(in the rows, 128 means zero)
Each run below is a few steps of one of 8 hidden systems, one row a step.
run 1, G:
[[102 121 127 119 131 125 154 115 164  95  94  96 114 142 100 173 153 137
  184 112 168  68 146 166 159  93]
 [102 123  82 117 109 144 123  80 186 109 151 118 108  92 133 116 104  74
  112  82 173 119 174 158 148 142]
 [136 142 104 133 108 139  80 105 128 138 168 136 132 117 143 123  68  93
   94  97 109 191 126  92 119 195]
 [153 134 160 145 141 125  89 176  80 146 160 128 163 135 147 169 130 145
  159 144  57 151  90  85 124 152]
 [144 122 160 135 153 141 165 185 106 121 147 113 152 111 157 144 179 160
  174 190 117  84 135 162 132  91]
 [140 148 122 113 126 147 199 116 141 109 105 114 102 129 129 106 130 136
  118 185 208 112 163 179 121 116]
 [131 148  97 109 110 118 135  80 147 127  77 129  71 169  94 153  74 113
  109 108 189 148 130 119 141 162]
 [107 118  86 145 134 110  78 122 142 131 137 123 104 137 120 191 107 106
  151  47  90 127 114  91 157 144]]
run 2, S (8 x 26):
[[116 144 113 189 175 120 178 157 119  90 134 116  95 157 112 129 102 211
  119 144 127 124 146 101 109 141]
 [129 153 132 125 137 127 110 145 156 145  77  79 115 174  75 203 124 144
  143 139 134 144  74 112 102 127]
 [154 141 130  77  92 159  86 121 156 155 141 101 173 101 141 164 152  49
  148 144 134 156 111 168 118 124]
 [155 135 120 127 104 143 135 104 101 112 190 158 156  93 182  70 108  98
  102 141 133 159 178 147 126 163]
 [118 132 145 163 146 108 153 118  85  96 136 158  99 166 128 102  67 191
  124 116 134 122 153  78 155 178]
 [ 95 124 163 137 155 123 122 160 149 126 107  89 117 155  94 195 122 174
  180 127 128  81  97 100 156 129]
 [133 140 130 111 136 167 124 171 177 152 141  72 151  92 137 170 177 102
  143 181 134 122 107 174  95  94]
 [184 157  89 123 110 147 150 123 107 140 145 140 128 113 160 102 125  94
   82 179 145 193 145 161  83 137]]
run 3, T:
[[161 147  42 152 144 124 150 144 127 120 121 104  78 143 139 216 127 118
  149 126 134 143 137 142 119 126]
 [131 158  91 171 137 130  98 113 154  74 164  83 166 136 109 163 104 132
  143  90  88 175 140 131  85 151]
 [103 146 187 130 115 144  95  94 149  95 157 110 196 128  99  71  92 147
  115 124 124 156 128 119  98 167]
 [111 116 209  73  98 149 119 111 130 157 121 150 137 121 131  81 105 114
  116 159 177 107 116 122 167 159]
 [141 100 125  92 118 136 141 153 107 178 132 159  82  98 181 150 145  87
  140 146 157  84 135 137 197 126]
 [162 122  59 168 154 120 157 175  93 128 162 135  94 111 184 174 155 129
  145 138  98 124 153 133 133 111]
 [161 166  94 184 158 119 155 143 104  78 139 101 146 161 119 155 127 181
  141 144  93 169 140 128  72 130]
 [127 167 168 122 117 134 119  90 154  82 103  83 181 171  72 136 101 153
  149 137 149 156 120 140  91 146]]
run 4, G (8 x 26):
[[131 128 200  98 126 155  97 170 115 179 155 127 144 112 152 148 111 126
  140 179 125 119  90  94 157 169]
 [147 129 117 120 152 152 159 198 127 181 125 114  87 104 159 164 165 125
  125 199 146 109 105 138 125 103]
 [159 153  58 155 146 123 192 138 128 113  99 114  76 148 121 148 142 144
  108 160 160 143 147 162  91  98]
 [136 148  90 156 129  97 144  78 126  64  96 117 121 184  90 154 104 152
  150  82 140 148 154 139 118 135]
 [ 97 114 142 132 115 118  83  87 146  83 150 118 160 135 114 150 103 116
  179  52 113 102 150 120 169 154]
 [101 111 155 117 118 164  82 135 157 142 207 122 163  64 167 115 114  88
  132 117 115 114 141 123 156 161]
 [158 144 148 116 128 166 119 171 113 175 169 128 137  92 170 115 117 110
   94 199 130 166 110 118 102 161]
 [185 154 126 128 141 125 161 172  78 154  94 126 105 163 139 171 144 157
  131 201 130 153  95 125 103 122]]
run 5, B (8 x 26):
[[138 122 185 104 141 122 172 166  96 153  86 136 110 153 128 140 149 169
  153 190 156  82 106 126 155 109]
 [135 110  63 162 163 116 177 169 111 124 131 136  72 117 160 163 168 141
  146 127 119  86 155 142 148  84]
 [125 129  48 178 136 118 127 111 141  97 155 129 127 110 127  99 137 117
   89  80  88 167 157 134  82 111]
 [119 151 143 123 103 120  87  75 154 114  99 117 161 161  72 103  93 123
   98  95 124 186 101 108  85 155]
 [115 133 187  76 106 139  96 108 151 147  96 106 134 150 102 173 108 109
  167 132 171 105 100 124 169 155]
 [121 100 150 100 128 151 141 163 132 155 165 134 115  78 180 138 150  99
  156 158 154  66 148 150 186 121]
 [134 109 117 156 148 130 157 169  89 142 165 165 120  91 174  62 155 145
   86 158  98 125 141 120 113 107]
 [144 139 109 173 147  93 131 137  86 112  97 144 129 177  99 118 138 180
  108 115  73 170  99  95  77 113]]
run 6, S, 8 rows:
[[125 159 143 103 107 167  94 112 189 139 137  83 170 108 105 118 119  90
  100 155 153 173 111 154  75 144]
 [145 135 152  91  98 147 114 107 111 161 147 162 121 112 158  85  79  87
   84 154 162 161 129 114 144 188]
 [134 110 156 135 132 114 133 142  64 132 158 173 103 135 171 133  94 145
  153 122 118 101 146  86 199 177]
 [120 121 146 166 169 123 153 180 111  98 151 104 138 138 138 173 149 188
  192 141  95  79 139 121 146 113]
 [141 162 119 145 149 145 161 155 160 106 111  67 143 140 101 161 160 155
  141 181 140 138 120 169  63  93]
 [166 168  92  99 100 146 131  95 153 142  98 107 119 142 114 147 110  82
  101 153 177 190 120 159  87 140]
 [146 130 106 107  94 131  87  86 120 135 158 151 124 120 157 143  76  68
  125  87 138 163 146 116 160 188]
 [ 99 112 160 158 138 131  99 133 111 102 202 140 157 108 157 113  91 148
  151  95  86 109 151  90 165 177]]
run 7, B:
[[127 107 104 137 117 137 129 120 132  98 184 134 173  76 169 101 172  92
  146 108 102 109 175 180 134  93]
 [112 131 157 140 123 122 145 108 128 112 116 149 153 132 100  24 129 162
   70 144 128 148 126 126  82 114]
 [106 130 147 127 145 102 129 139 129 143  58 124  86 186  69 156 113 175
  127 119 140 114  81  84 134 129]
 [115 113  84 124 132 135 103 144 164 139 138 100 104 106 140 215 151  85
  174  90 120  94 130 137 163 110]
 [126 115 107 117 106 151 108 113 148 134 178 138 166  65 164  71 157  67
   99 121 115 144 152 165 109 111]
 [132 127 181 111 112 115 127 110  90 144  94 174 147 157 106  43 119 150
   79 144 124 155  99 101 109 135]
 [119 115 161 131 145  98 132 148 103 130  83 132 111 180 101 182 132 173
  181 113 120  85  96  95 167 122]
 [108 111  88 150 146 138 131 149 166 108 163  90 132  89 146 174 171 112
  173 104 113  78 156 168 141  84]]
run 8, V, 8 rows:
[[134 157 170 141 141 153 119 142 132  89 177  74 184 133 131 171 102 157
  185 158 120 133 140 131 120 169]
 [136 156 171  97 123 152 153 129 146 118 110  87 126 147 116 174 109 142
  172 184 194 104 133 154 146 147]
 [149 136  96 104 121 130 169 127 121 148  99 134  49 144 146 175  96 109
  131 151 202 113 144 134 169 152]
 [161 139  51 158 146 123 149 144  97 129 156 143  64 128 170 172  92 121
  119 121 128 152 156 107 146 166]
 [155 161  98 180 152 133 124 148 115  90 180  92 150 140 141 177  98 157
  154 131  87 171 142 117  95 167]
 [133 168 163 127 129 144 115 121 154  90 134  66 175 156  97 189 106 149
  185 146 137 138 124 142 110 157]
 [127 142 153  86 106 146 134 103 155 125 108  99 113 142 118 180  94 106
  166 143 200 107 136 147 171 159]
 [141 129 100 116 123 139 156 126 114 144 146 147  61 121 172 149  74 109
  120 144 187 118 161 120 180 177]]
run 9, Z, 8 rows:
[[174 117 108 121 108 115 160 110  55 126 144 192 117 120 187  83 136 108
  116 141 132 135 171 147 153 131]
 [110 110 149 159 157  98 173 140  85 106 110 165  91 159 125 104 114 199
  138 122 131  82 145  95 165 127]
 [ 66 128 146 154 164 128 129 150 189 116 101  81 117 144  68 143 131 180
  134 119 133  92  99 109 111 105]
 [119 151 110 111 113 157  89 117 201 153 119  78 144 110  92 149 130  81
  101 129 139 170  94 145  76 120]
 [186 143  97  98  89 134  94 102  97 151 148 148 138 120 165 140 114  58
  115 124 119 191 127 136 126 160]
 [155 105 129 142 125 104 134 124  51 107 164 181 135 131 179 118 129 133
  161 110  92 113 165 115 178 146]
 [ 81  99 176 153 155 117 160 146 126  96 135 132 138 126 120  86 149 191
  150 129 121  61 147 128 148  98]
 [ 86 133 159 112 136 144 141 136 188 144  82  93 118 131  70 107 142 152
   99 159 171 109  94 140  92  96]]
run 10, Q, 8 rows:
[[136 140 141 125 134 130 137 147 105 176 107 159  87 143 125  84  98 148
   53 170 141 165  90  81 105 157]
 [167 130 148 130 134 105 118 152  56 142 125 157 120 166 152 184 118 144
  169 131  94 133 108  85 167 162]
 [151 144 130 134 129 146 140 136 128  82 174  90 175 114 161 177 143 122
  201 149 124 115 168 181 135 130]
 [118 157 120 135 135 157 177 123 179 104 125  87 125 119 103  98 127 146
   97 176 187 135 151 171  78 116]
 [126 140 110 123 132 116 137 130 130 170  66 139  51 166  94 141  95 140
   79 135 164 148  87  84 123 145]
 [156 125 106 119 118 124  85 144 101 160 148 137 107 132 162 207 105  89
  156 104 104 141 112  92 169 169]
 [144 143 144 131 121 165 117 136 136 107 213 102 190  84 175 124 123 105
  150 158 118 144 164 158 119 157]
 [125 150 179 129 138 147 172 134 128 112 118 115 142 141 109  67 115 183
   96 199 166 135 131 139  89 135]]
run 11, V:
[[ 94  95 161 130 128 113 130 107 121  85 143 143 147 126 133 113 134 146
  179  83 122  62 167 135 188 120]
 [ 65 107 130 150 158 151 161 152 184 128 154 108  98  84 128  89 128 155
  101 142 162  69 153 133 134 109]
 [121 138 110 131 145 146 137 170 156 187 103 116  82 118 113 118 129 134
   60 174 145 151  81 108  84 119]
 [183 137 106 109 107 110  93 135  90 171  96 148 134 152 130 163 154  88
  119 128  88 187  76 117 105 120]
 [163 125 119 121  96 108 104  85  89  87 144 151 189 135 150 128 156  94
  176  85  87 148 157 160 138 121]
 [ 89 121 161 144 125 124 148  87 142  59 151 128 164 126 115  68 113 165
  144 104 144  96 183 148 142 131]
 [ 63 113 166 138 156 136 145 149 170 143 111 119  87 127  94  98 105 179
   97 139 164  79 114  91 138 128]
 [119 114 116 112 140 142 110 185 147 211 110 124  77 104 136 160 150 103
   96 152 128 120  71  99 131 111]]
run 12, X, 8 rows:
[[ 93 124 109 161 161 154 140 159 177  97 186  78 125  89 144 172 127 140
  165 126 134  83 164 146 139 128]
 [112 163 103 172 147 148 142 127 169  99 154  90 126 125 106 106  83 159
   84 146 145 167 140 122  67 160]
 [167 166 128 108 106 126 100 108 115 148  93 127 125 173 102 156  90 110
  105 140 139 201  84 104  98 169]
 [164 134 150  82  93 133  88 115 109 134 127 120 162 140 144 197 138  78
  193 125 123 133 117 149 166 145]
 [123 125 151 129 130 152 151 125 132  85 187 113 160  98 166 130 124 131
  175 147 150  87 187 168 163 142]
 [108 149 135 159 162 143 184 154 138 112 147 114  87 132 130 107  78 187
  101 175 174 116 152 108 121 164]
 [137 157 106 134 147 135 124 163 143 167  93  97  80 157 100 190 108 140
  109 155 138 159  74  92  99 143]
 [156 150  95 108 106 143  90 117 161 130 128  87 162 125 120 202 150  67
  165 112 117 161 113 163 105 120]]
run 13, T:
[[ 79 111 172 145 157 136  81 179 160 160 141 103 143 117 104 144 140 156
  131 120  81 105  70  78 121 124]
 [146 129 157 103 114 145 107 155 130 169 114 125 174 106 125  99 192 104
  106 173 101 149  79 151  82  83]
 [174 130  95  98  91 108 150  89  89 138  79 175 115 146 134  86 160  89
   95 133 145 163 132 163 111  94]
 [120 111  80 143 124  85 146  86 105  97  95 168  76 162 117 134 112 131
  134  57 133 111 156 118 168 126]
 [ 64 105 128 177 167 117 120 150 165 100 142 106 117 126  99 142 128 177
  150  76  97  76 130  96 145 116]
 [ 89 131 163 143 155 153 116 174 179 153 133  87 151 105  98 106 152 155
  100 162 112 123  83 119  76 100]
 [157 142 133  84  99 136 112 123 132 182  82 139 131 131 110 104 148  88
   77 167 144 178  78 137  85 110]
 [157 114  92  96  84  96 106  78  94 141  90 180 113 145 136 127 139  68
  121  75 122 150 127 133 156 118]]
run 14, X:
[[125 159 100 165 154 124 109 145 148 127 118  86 111 160  88 192  93 155
  124 116 107 166  92  89  88 155]
 [147 158 142 104 100 143  76 102 157 118 121  83 193 145  95 170 127  92
  157 120 115 175 103 148  91 140]
 [150 142 165  82  85 151 116  82 123 110 152 129 175 118 149 109 106  87
  150 147 168 139 160 165 148 164]
 [140 129 159 121 134 140 162 143  89 132 157 149  93 124 171 129  82 146
  138 171 173 102 157 111 183 182]
 [124 136 123 163 176 138 154 199 127 138 143  98  88 133 141 193 121 177
  151 170 127 102 115 101 133 139]
 [135 163  91 154 148 147 135 147 179 111 126  57 138 131  98 182 147 135
  139 151 130 151 118 159  62 104]
 [151 165  91 110  96 140 120  67 161 101 111 101 141 144 102 133 102  84
  113 119 167 186 145 168  91 144]
 [143 136 136  98  92 124 102  80 108 125 132 151 120 149 141 148  66  94
  144  99 158 145 143 112 179 194]]
run 15, Z:
[[124 130 135  83 109 147 102 125 164 158 111 102 106 124 126 205 112  81
  163 125 171 104 113 135 176 145]
 [135 111  88 133 139 154 115 177 133 175 184 129 104  63 190 152 150  83
  122 139 111 118 134 129 143 125]
 [151 134 133 163 148 135 155 160  80 126 175 152 143 110 164  63 131 163
   92 174  95 155 141 118  93 138]
 [149 156 175 138 134 110 161 117  88  81  94 122 154 193  96 119 114 197
  147 162 135 141 127 128 106 137]
 [120 141 121 117 128 126 139 107 169  93  87  80 126 158  90 199 135 134
  186 115 167 101 135 163 141 110]
 [107 125  69 119 123 159 124 126 193 147 157  99  90  76 147 150 124  70
  110 111 167 116 151 156 137 129]
 [134 126 117 134 130 152 120 146 113 164 182 155 101  93 174  89  80 114
   71 148 128 158 135  92 129 184]
 [151 137 186 147 143 119 120 162  63 122 148 144 158 160 140 130 105 183
  150 158  83 143 108  83 131 166]]
run 16, Q:
[[123  97 104 119 111 114 124 111  99 163 128 197  76 112 159  75 109  95
   72  99 136 129 135  98 165 145]
 [106  93 143 163 155 117 115 165  92 128 185 160 128 105 168 119 122 155
  143 102  72  95 136  80 170 147]
 [106 123 178 153 149 135 118 161 141  95 153  92 197 120 114 128 168 170
  174 138  79  99 120 138 104  98]
 [132 142 139 109 116 119 138 107 151 115  63 105 161 155  74 114 182 133
  129 139 138 138 104 176  76  64]
 [147 123  67 107  98  98 135  78 118 135  68 167  82 152 114 120 137  82
  100  87 152 146 130 144 136 105]
 [110 101  75 148 125 117 114 112 124 122 170 165  89 101 162 118  96  97
  115  59 114 119 163 103 174 157]
 [ 69 108 170 159 149 146  97 150 157 116 199 115 162  88 135  93 106 155
  127 106  93 101 135  89 136 157]
 [101 123 214 115 130 133 105 149 142 140 105 114 184 136  89 100 157 160
  134 154 109 112  79 123 106 101]]

Which system made each run below?
run 17, 2 rows:
[[146 122 108  98 111 127 149 129 131 172  79 152 106 120 122  80 178  99
   74 161 152 141 105 160  96  75]
 [153 114  87 129 110  90 119 101  86 139  86 184 114 153 123  87 154 108
   90  86  91 165 112 118 113  99]]

V
run 18 (2 x 26):
[[114 129  54 168 151 134 122 137 156 117 175 109  81 108 148 173  88 116
  125  86 123 130 156 107 140 160]
 [134 152 119 136 117 158  78 117 153 127 188 108 173 100 141 116  95  95
  104 122 103 190 126 121  87 175]]

B
run 19 (2 x 26):
[[162 146 122 123 142 152 152 184 126 173 112 110 113 120 134 142 166 133
  101 209 135 153  89 140  77 101]
 [196 137  58 123 115 100 157 121  73 141  86 163  83 161 149 164 146 101
  124 131 129 163 128 142 126 110]]

B
run 20, 2 rows:
[[154 106 107 144 122  82 111 114  61 111 117 179 145 156 143 121 164 124
  148  73  60 139 127 117 140 105]
 [106 111 145 163 145  97 161 121 113  68 112 136 149 153 104  91 160 188
  152 107 105  89 149 142 127  83]]

T
run 21 (2 x 26):
[[ 82 121 144 107 104 132  74  85 179 148 116 131 131 121  89  84  95  93
   80  76 137 146 100  95 127 154]
 [104 108 202  84 110 136  70 141 137 181 117 133 144 123 118 138 122 105
  140 126 124 105  74  90 167 147]]

B
run 22, 2 rows:
[[132 119 169 112 114 141 129 127 126 124 141 135 195  95 134  55 185 120
  117 159 111 123 133 172  99  80]
 [135 115 126 138 131  92 176 120  86 119  73 172 106 162 109  66 164 165
  100 131 126 121 129 135 112  80]]

Q
run 23:
[[ 91 132  88 152 160 159 153 160 200 130 153  76  82  93 124 159 116 136
  114 143 168  99 143 137 118 128]
 [116 149 121 131 139 150  96 161 166 180 123  97 106 123 105 148 107 122
   79 149 121 170  70  88  81 146]]

Q
run 24, 2 rows:
[[128 156  81 187 161 117 145 149 138 106 114  99 104 161  92 147 114 178
  105 127 109 161 114 107  70 126]
 [123 143 121 126 123 123  69 123 161 133 108  86 147 155  85 206 124 109
  159  89  98 151  81 111 112 133]]

V
run 25, 2 rows:
[[111 147 181  82  99 159 113  99 182 120 113  84 170 128  98 133 119 109
  152 153 185 123 122 164 124 138]
 [159 126 114  74 104 152 127 140 133 183 120 130  93 105 166 177 134  62
  136 161 172 121 120 151 165 133]]

Z
run 26:
[[ 75  91 153  96 100 117  96  86 154 138 105 158 125 119 107  90 131  95
  124  66 141  85 127 121 178 119]
 [ 77  79 122 139 148 127 131 164 142 165 145 159  89  81 150  89 156 128
   99 109 116  69 125 106 161  96]]

T
run 27 (2 x 26):
[[171 132 143  88  92 155 126 121 105 142 160 141 174  91 179 100 152  77
  126 175 136 151 146 178 125 127]
 [174 134  98 125 115 119 180 108  67 112 138 175  94 140 175 108 104 124
  124 148 163 137 181 143 157 156]]

T
run 28, 2 rows:
[[110 153 125 123 116 168 127 107 202 107 153  79 164  94 111 100 125 104
  106 149 165 148 146 179  80 123]
 [125 139 127 103 106 147 118  98 141 159 139 149  98 116 137  83  67  95
   65 133 175 165 129 104 130 187]]

T
run 29 (2 x 26):
[[154 146 138 102 104 115  73 115 124 154  86 120 155 166  94 180 136  99
  144 109  95 176  64 114 109 131]
 [128 109 131 109  90 120  91  78 130 102 137 144 194 109 132  95 170  79
  149  79  95 128 147 169 129  97]]

T
run 30 (2 x 26):
[[167 148 110 161 158 113 194 159  81  93 114 119 112 165 139 169 144 184
  165 175 135 118 149 148 120 112]
 [138 158  67 158 148 131 157 130 159  90 118  73  99 152 106 201 119 143
  154 128 152 137 145 153 106 124]]

Q
run 31:
[[113 155 148 122 129 165  94 151 192 153 133  67 163 109  96 142 136 117
  108 163 127 157  85 137  66 123]
 [157 142 129  84  80 142  91  92 132 163 122 144 156 116 133  92 122  60
   83 136 138 188 107 142 100 144]]

T
